0: [ 59 101 164 176 136 164 169 113 143 164 151 148 113  98]
1: [196 147 100 137 115 107  92 116 173  98 133 168 106 170]
2: [ 90  68 184  90 145 143 151 120 159 110 141  93 105 153]
3: [ 64  88 165  89  88 134 100 125 127  62  71  81 206 139]
4: [ 88  91 111  49  68 170 156 105 175 128 172  52  35  43]
5: [ 43 104 167 175 164 134 184 127  86 134 128 132 109  76]
6: [163 153 130 172 151 125 100 149 122 128 118 141 161 112]
7: [125 143 171 145 135  98 111 153  91 106 127 170 199 143]
8: [161 172 143 168  83 103  97 188 139 105  96  87 127  84]
9: [113 126  85  95 179 115 169 127  99 122 146 115 125 172]
10: [163 139 125 126 153 107  89 142 135 175 134 111 209 134]
11: [102 139 145 118  51 111 180 126 141 124 177  71  57 104]
12: [106 101 196 110  99 155  96 143 153  98 118 190 181 105]
13: [100 157  88 155 103 165 162  84  96 129 143 176 104  91]
14: [124  96 106 150 214 121 124 131  77 173 123 157 172 189]
15: [190 165 132  74 131 113 105 174 110 120 126 135 195 144]
16: [ 84  95 186 127 126 137 102 178 117 102 124 137 198 120]
17: [ 75 100 129 125 131 193 166  96 146 139 133 123 160 134]
18: [118  57 191 141 142 148 110 123 150  87  84 169  85 150]
19: [124 159  91 152 216 104 126 119  24 157 126 151 189 187]
20: [211 137  76 101 188 129 148 139 120 165 166  63  74  86]
21: [150 119 127 105 167 113 161  62  84 175 105  76  85 143]
22: [100 134 123 119  99 122 148 153 106  96 103 112 160  47]
23: [135 113 161 111  99 114 130 141 134  89  81 140 140  83]
24: [ 91 114  92 111  97 182  90 129 143 159 116 170 169  98]

[ 99 117 127 126 135 105 108 109 103 139 132 111 134 168] : 9
[143 142 150 143 152 112 125 159 113 157  84 110 150 142] : 6
[ 81 118 105 136  74 121 166 149 182 138 135  78  64  61] : 11
[188 134 166 139  87  84  97 168 181  97 112 154  92 143] : 1
[135 153  93 107 159  94 144 117 128 154 135  40  82 138] : 21
[121 110 128 122 135 114  87 148 203 186 159 170 116 125] : 24
[121 112 114 139 140 170 121 100  90 154 136 129 151 124] : 17
[106 153 104 151 115 173 131 127 152 142 179 182  87  96] : 13
[160 167 123 108 134 103 130 130 171 105 153 165 159 134] : 1
[203 140 143 192  94 122  77 148 191 131 137 189 191 191] : 1
